Rows are one point carried round by a steady rotation, each followed by how many steps it has turned.
The counts run from 0 to 144.
[128 160 112  93 113 116 129  85 116 172 116 121  67 161 151  88 109 177
 153 108 159 107 127  89 158 150 111 127 105  98 162  86  88  86 139 159
 155  85 110 131 170 118 112 119 156 155 129 155 151 107 123 176 135 106
 139 127 153 162 150  99 150 139 153 126 137 189 107 135 105 128  99 131
 133 183 170  97 100 118 111]
7
[117 183 125  70 112 141 133  98 164 101 121 145 118 141 157 119  94 151
 166 125 132  84  70  96 101 146 135 119 123 124 154 112 133 144 106 141
 155  92  95 139 144 149 106 103 131 157 112 169 140  97 112 121 106 119
  76 150 152 172 132 175 114 131  95 153 123 130  98 151 147  80 148 147
 103 109 169 125 160 155 118]
32
[128 135 127 112  72  86 166 106 128 168  99 130  84 138 135 114  82 120
 149 126 159  92  94  84 102 168 145 129 126 110 135 158 115 100 133 148
 164  77 103 144 150 150  98 133 162 155 123 192 129 115  77 129  86 117
 134 122 137 185 152 134 127 125 154 148 125 155 154 113  86 126 144 144
 142 159 191 106 146 157  93]
45
[117 175 104 100 123 119 107  99 128 137  99 140  90 145 149 120 121 117
 121 147 131  83 106  74 128 147 101 131 135 144 162 123 125 129 103 165
 147 100 128 114 174 137 103  84 166 162 104 189 165 143 132 133  96 125
 147 169 119 157 145 120 142 129 109 125 146 167  61 152 137  58 147 146
 119 153 181 155 137 169 163]
122
[100 169 106  97 135 122 109  87 115 132 111 131 107 145 153 133 119 117
 144 162 120  57 103  85 114 148  96 106 142 121 168 126 125 125  90 162
 154  88 137 122 182 138 111 103 165 170 116 174 166 136 140 159  95 135
 147 174 145 143 146 133 134 142 113 125 131 158  77 142 137  65 160 163
 133 167 175 151 138 158 159]
123
[121 160  97 115 122 143 125  85  95 137 136 125  97 116 135 124 128 129
 186 120 145  69  88  81 150 138  97 116 108  89 154  95 100  65 102 122
 151  73 124 143 189 137 115 128 150 133 146 137 159  99 151 169 130 139
 130 134 154 129 129 130 144  99 132 146 117 145 106 102 106 157 148 129
 142 193 150 107 161 110 128]
0
[129 156  80 100 157 153 106 105 137 121 147 185 117 121 129 117  91 138
 144 145 142  68 117  98 159 147 124 120 136 140 140  58 110 123 106 100
 116  76 108 161 176 117 128 119 158 166 107  94 168 135 153 159 108 111
  92 141 153 162 129 134 129 135 129 139 101 131  66 141 122 126 112 140
 137 185 133 129 140 151 138]
108
[114 133 115 116 107 107 167  77 150 133  90 130  98 142 159  85  90 141
 146 103 150 111 117  87 126 167 146 140 161  97 144 122  95 131 129 168
 179  86 101 127 140 132 110 113 159 164 104 174 151 129  83 123  71 111
 138 119 163 178 168 172 128 157 120 148 122 124  90 160 135 122 121 138
 176 148 172 134 119 148 102]
137
[125 163  89 104 137 127 131  99 170 176 123 139 119 122 157  83 116 174
 125 110 153  81 135  74 169 127 111 111 144 115 145  52  63 121 136 118
 141  87 132 153 172 128 136 116 162 156 136 126 139 135 114 162 105  91
 140 124 163 146 151 121 115 134 140 104 159 130  84 164 115 119  72 131
 156 149 170 130  99 157 134]
100
[151 170 122 112 144 135 114  94 118 166  95 163  84 134 123 114 112 139
 182 102 148 110 102  87 155 152 106 112 100 125 136  74 111  75 122 105
 142  80 124 128 189 122 120 109 139 138 134 134 175 118 135 151 125 124
 126 111 131 170 156 121 151 103 138 156 107 133 110 129 120 171 130 124
 148 185 147 148 181 142 110]
2
[ 98 156  91  81 134 126 128 112 144 126 134 163  89 148 149  97  87 124
 149 158 162  60  81  91 122 154 113 123  77 119 159  62 103 113 129 124
 148 113 116 151 144 173 130 102 140 152 120 127 171 137 131 178 129 137
 108 133 148 144 117 100 122 113 126  99 123 130  72 125 124 106  85 141
 125 156 147 114  98 169 108]
15
[119 169  89  71 170 135 118  98  99 147 135 172 101 107 128 125 113 110
 168 129 125  89 101  92 188 124 115 147 170 121 171 139 104  71 113 127
 143  47 153 137 186 141 121 112 171 165 155 124 146 156 143 158  96 122
 136 162 126 141 152 125 135 105 134 135 126 137 129 118  88 147 129 123
 136 154 179  98 162 128 111]
87
[155 146  99 114 117 143 131  64 109 164 103 140 139 111 144 120 103 167
 163  79 147  89  97  97 187 123 107 144 139  99 154  86  94  89 136 153
 151  86 130 152 155 185 120 132 165 131 115 121 141 119 155 157 144 114
 125 102 161 134 169 140 146 101 121 136 113 156  81 132  80 168 115 140
 159 152 156 106 123 137 138]
93
[114 153  95 102 135 154 136  84 131 178 142 109  94  76 141 139 103 159
 162  91 123  97  94  92 170  91  97 148 134 125 172 127  93 142 139 118
 140  76 152 130 197 139 129 124 145 168 158 167 142 156 107 136  86 125
 133 115 138 170 153 161 111 111 103 141 148 144 146 139 133  97 132 149
 142 136 168 110 151 123 157]
79
[ 85 201  93 103 123 140 123 131 120 155 125 168 129 138 159 118 121 130
 128 149 153  74 107  58 110 166 114 101 132 120 156  79 133  95 115 118
 130  97 146 117 167 142 117 124 161 165 115 140 144 155 127 143 105 106
 125 143 129 140 120 113 100 131 192 131 156 130  92 132  94 100 112 124
 153 179 145  91 133 117 106]
104
[147 155 137  95  94  84 146 108 134 169  96 150  90 137 135 113  95 129
 155 124 166  99 104  98 123 166 150 132 138 120 120 155 117  93 115 132
 155  75 113 144 147 141  99 119 171 163 131 181 128 114  99 127  80 107
 128 145 108 169 145 137 146 109 150 145 137 177 139 134  84 117 150 142
 132 151 171 102 140 146  84]
46
[121 140  79  96 119 138 166 125 133 192 148 160 132 101 149 140  84 135
 108 143 172  81 113  93 100 131 167 134 142 124 118 145  97 138 121 115
 117  86 116 153 178 147 152 133 162 182 110 139 122 152 112 123  69  90
 127 118 112 170 141 140 121 148 159 133 131 149 116 147  96  85 129 160
 145 158 177  99  95 150 129]
64
[130 148  84  60 156 159 120 104 130 141 156 160 119 140 116 129  80 122
 171 126 140 120  89  87 153 136 120 150 112 129 167  98 123  53 127 136
 149  66 142 143 186 152 142 117 138 156 120 124 161 154 129 143 117 155
 130 128 165 154 137 131 149 115 148 145  99 117 115 124  92 160 142 124
 141 168 166 114 183 158 107]
89
[106 171 116 111 117  99 152 117 176 153  88 156 118 138 157  98 114 106
 141 153 138  67  95  97 105 184 134 108  85 105 114 122 127  98  89 161
 177 103 108 148 147 173 114  96 177 156  78 143 154 142 135 123  95 104
 116 135 134 141 137 140 105 125 121 141 122 125  87 161 111 106 142 112
 146 130 177 158 149 154 109]
142
[122 146  92 102 121 108 141 115 157 191 148 156 120  74 164 112  98 135
 149 131 144  93  80 114 118 138 131 122  81 101  96 111  81 143 146  73
 146  87 155 160 169 145 129 133 165 150 151 155 132 151  98 124  88 106
  92 105 126 186 141 154  94 105 141 120 166 137 150 141 109 146  99 105
 144 151 146 143 114 142 121]
60
[139 135 104  99 113 108 164 111 157 153 109 152 121 114 162  92  76 132
 149 116 165 101  45 105 132 138 142 155  88 106 117 122 101  95 136 140
 161 122 111 159 139 217 127  92 171 135  91 144 162 146 117 143 119 104
  90 117 133 180 149 137 130  80 115 116 122 137 102 133  90 119 120 131
 126 121 164 109 128 159 110]
54
[110 178 119  99 105  99 109 116 146 137 101 124 103 147 150 102 119 157
 138  92 136  74  91  78 127 144  78 125 118 130 161  88 119 151 132 133
 146  78 123 120 147 126  90 124 136 169 138 184 129  96  89 148 109 132
  99 122 179 194 134 126 112 124 129 104 132 152 117 142 136  77 119 150
 136 139 160 101 132 146 152]
119
[144 166  84  47 147 154 127  98 126 120 134 171 133 136 127 132  61 165
 175 108 144 124 103  68 133 148 137 139 115 130 169  93 124  68 130 127
 150  95 122 136 174 155 150 107 139 150 111 130 158 122 128 133 119 143
 138 142 159 156 156 131 146 108 153 148 106 115 101 127  87 173 138 145
 135 157 159 102 162 156 113]
90
[139 181  97  81 161 127 124  90 103 149 119 160 108 117 115 138 123 127
 165 120 120  78 109  92 179 123 122 129 171 128 173 120 111  90 106 131
 142  61 155 141 188 160 118 122 180 171 141 126 124 149 144 154  85 103
 150 142 113 139 138 132 143 115 132 146 149 157 127 131  75 131 146 151
 140 146 179 114 157 133 110]
86
[107 112 109 120  95  94 146 108 119 160 110 135  68 135 124 129  90 112
 133 126 150  85 112  87 104 162 135 137 123 121 141 161 104 125 134 143
 157  75 118 149 182 127 111 137 145 157 116 186 134 120  78 137  86 146
 127 121 146 181 176 142 115 120 132 157 117 147 163 126 105 132 142 164
 169 163 166 130 140 153 126]
44
[138 131 108 118 111 123 112  98 129 106  95 151 102 118 135 111  77  95
 163 130 141  95  62  79 136 136 107 143 139 122 139 103 123 112 116 129
 172  87 114 141 162 152 119  91 148 147 111 161 181 124 123 168  99 154
 130 150 183 176 143 149 148  96 108 126 106 122  68 103 129 134 136 139
 144 153 134 133 169 203 146]
128
[112 148 114  88 105  95 149  77 154 161 111 152 119 132 152  97  95 113
 160 137 152 117 109 120 159 150 150 156 147 106 110 160 106 104 104 160
 157  69 120 135 160 144 106  82 185 151 117 135 147 133 117 120  72 103
 116 169 131 165 151 150 150 115 112 134 109 152 110 157 108 138 152 109
 111 152 198 154 143 146  99]
48
[144 152 108 118 138 141 124  86 129 153  89 162  88 123 157 105 104 141
 166 107 152 137 114  81 151 157 103 130 126 142 138  85 119  88 125 100
 167  75 126 108 184 109 125 109 139 143 117 140 175 113 125 140 123 112
 152 110 143 178 163 145 141 118 135 144 108 131  93 119 118 173 128 132
 150 194 146 155 172 145 136]
3
[119 154 101 147 110 135 120  79 102 129 104 164 124  92 169 116 105 140
 154 134 146  47  74 106 100 155 130 107 123 107 124  73 139 159 119 110
 148 113 135 139 147 145 117 130 169 161 125 145 169 109 150 159 111  94
  99  98 126 150 110 141 115 132 111 140 130 143  71 107 109 137 119 184
 146 166 138 132 111 145 130]
19
[118 161  95 134 125 139 110  82 118 144 115 132 106 127 166 129 106 156
 149 111 141 107 108  99 153 128  96 148 104 108 134  72 133 137 103 143
 108  70 125  97 175 105 124 110 140 156 130 117 176 123 147 114 118 124
 104 105 151 173 133 140 147 156  94 144  86 175  76 164 170 107 145 157
 126 182 169 152 137 134 181]
115
[100 191 118  97 133 105 120  93 155 163  90 141 118 170 161  78 104 135
 141 118 140  93 116  86 128 184 106  99 110 115 157  82 145  96 111 171
 165  91 138 113 155 137 118  93 168 156 105 136 144 135 123 127 129  95
 135 109 121 147 154 122 117 143 128 123 121 143  85 163 105 129 131 132
 144 170 185 148 142 144 107]
10
[101 207  92 118 134 142 125  92 130 127 162 158 155 113 170  98 103 142
 157 132 145  72  87  83 129 138 118 109 163 113 138  60 138 108 100  96
 126  65 138 144 155 133 102  99 168 163 132 103 154 116 131 151  98  94
  97 132 150 142 110 136 121 120 145 124 122 123  63 122 121 113 128 125
 142 174 142 112 150 136 126]
106
[ 92 168  78  86 120 122 144 129 132 171 178 142 141 107 150 137  96 124
 140 143 143  66 101 103 113 136 148 134 118  97 117 150 113 122 102 128
 114  49 125 155 177 158 111 148 169 179 148 122 113 133 135 119  90 112
  88 130 141 163 112 138 118 125 146 127 118 165 141 157  88 107 137 128
 132 155 184  76 114 107 121]
66
[107 168 110  98 113  95 128 107 140 171 115 123  91 174 163  94 120 143
 150 118 159  99 118  84 154 165 102 123  92 107 147  98  94  86 130 160
 161  78 123 119 166 117 102 111 167 153 128 149 135 117 119 165 132 124
 131 132 164 160 146 110 144 126 148 109 125 185 109 148 110 125 112 108
 134 183 185 131 101 132 122]
8
[121 176 112  94 125 124 134  99 120 175 124 124 148 132 117 128  97 138
 126 103 128  79 125  59 132 127 112 107 153 140 160 149 120  95 105 137
 144  59 155 133 188 146 139 120 162 165 130 149 106 132 116 132 107 125
 166 127 128 143 153 120 133  93 150 132 142 138 117 139  72 122 170 160
 149 136 191 115 179 169 148]
84
[ 81 179  98  80 114 139 118 115 148 127  98 170  98 146 155 130 111 108
 138 152 134 101  86  96 113 172 139 134 112 129 149 117 128 140 109 173
 139  80 109  93 153 123 101 114 155 172 109 168 157 140 128  99 104 128
  82 165 166 162 137 159 111 142 122 141 118 147 116 162 143  66 137 135
 127 150 180 129 138 133 119]
30
[ 88 179  98  87 148 123 124  82 141 141  84 162 103 143 173  79 133 125
 149 113 136  88 114  95 147 178 103 106 161 119 166  84 117 132 129 151
 185 111 137 124 140 136 112 103 162 174 110 150 141 147 111 167  94  85
 113 132 137 148 144 158 112 133 119 120 149 131  89 134 111 125  99 136
 144 161 166 128 101 129 110]
12
[130 123 113 124 110 133 132 119 112 142  87 139  71 112 129 140  89 106
 145 143 142  61  73  91 123 148 117 149  82 125 155 130 113 130 101 153
 145 101 105 137 160 171 118 126 150 142  95 176 178 138 146 127 125 135
 109 126 156 153 153 139 106 101  81 142 122 131 108 129 135  92 146 170
 147 150 156 133 150 162 142]
36
[144 169 104  97 143 152 128 101 134 180 101 142 132  70 145 149 117 169
 153 106 110 106  90  74 140 114  99 132  91 136 151 117 117 114 127 111
 129  88 158 108 186 156 136 118 149 149 132 171 153 149 142  79 119 110
 118  86 108 168 169 162 102 102 107 167 138 143 120 168 120 118 149 157
 134 132 169 148 170 132 157]
77
[118 181  94  74 151 127 127 144 155 166 131 192 137  97 133 126  99 125
 151 128 126  88  76 107 134 138 154 126 104 136  99 129 130 114 104 105
 121  52 127 148 173 149 133 123 168 176 127 100 120 153 142  95 108 100
  79 131 141 190 116 130 113 123 140 150  95 150 130 175  96 121 127 120
 117 140 176 119 162 141 112]
68
[136 152  84  96 139 156 136  94 124 192 110 140 117  63 157 161 125 157
 160  91 117 102 103  83 148  97  93 125 123 130 172 120 106 143 133 116
 149  92 153 120 190 134 133 116 157 160 143 174 138 147 122 107  92 110
 137 103 120 169 165 180  93 108 116 154 161 128 133 148 129 105 144 159
 145 139 161 140 146 114 173]
78
[106 183  96 102 114 151 137  69 155 181 135 123 146 118 175 112  97 168
 148  96 155 132 110  86 131 149 102 134 102  89 164  73 122  86 148 142
 167  97 161 100 168 144 118 108 140 143 116 159 164 150 103 122 112 120
 130  92 165 146 157 143 115 134 159 127 142 128 111 149 120 137 109 108
 163 193 163 133 134 115 113]
97
[132 190 113  86 127 132 141  86 164 174 145 124 130 113 155 100 106 199
 142 101 145  89 123  80 154 132 114 111 132 109 147  46  87 117 144 106
 147  99 140 146 168 137 139 102 157 147 135 142 137 125  94 146 102  96
 132 106 144 156 154 133 128 133 139 105 156 123  95 160 125 129  97 125
 149 154 153 136 110 147 122]
99
[101 179  94  80 126 121 135 131 141 160 157 173 134 105 137 133  92 134
 152 133 130  69  90 108 127 136 138 127  99 112  98 135 124 113  98 123
 106  45 125 153 161 151 129 134 167 172 134 111 126 146 138 113  90 116
  74 120 136 169 120 124 115 132 138 140  99 163 144 158  80 117 136 118
 124 140 183  98 140 128 107]
67
[131 143 121 101  94 137 145  83 124 129 102 143  70  86 162 158 108 130
 176 144 150  77  62  87  95 149 121 119  84 116 137 135 128 122 121 122
 159 112 119 130 167 153  98 116 148 135 122 211 186 121 133 111 111 122
 113 145 121 151 149 157 110  93 118 161 157 151 117 120 125 104 163 155
 134 154 148 136 160 134 130]
38
[108 148  61  75 147 159 138 135 140 154 121 186 154  98 156 123  93 128
 134 112 122 106  97 104 141 123 147 154 155 148 128 134 124 128 120 130
 134  68 130 128 166 144 142 137 166 182  96 125 134 138 132 101  90 112
  83 127 149 187 150 179  99 114 111 144  85 121 111 148 107 104 138 150
 125 126 165 100 149 141 152]
70
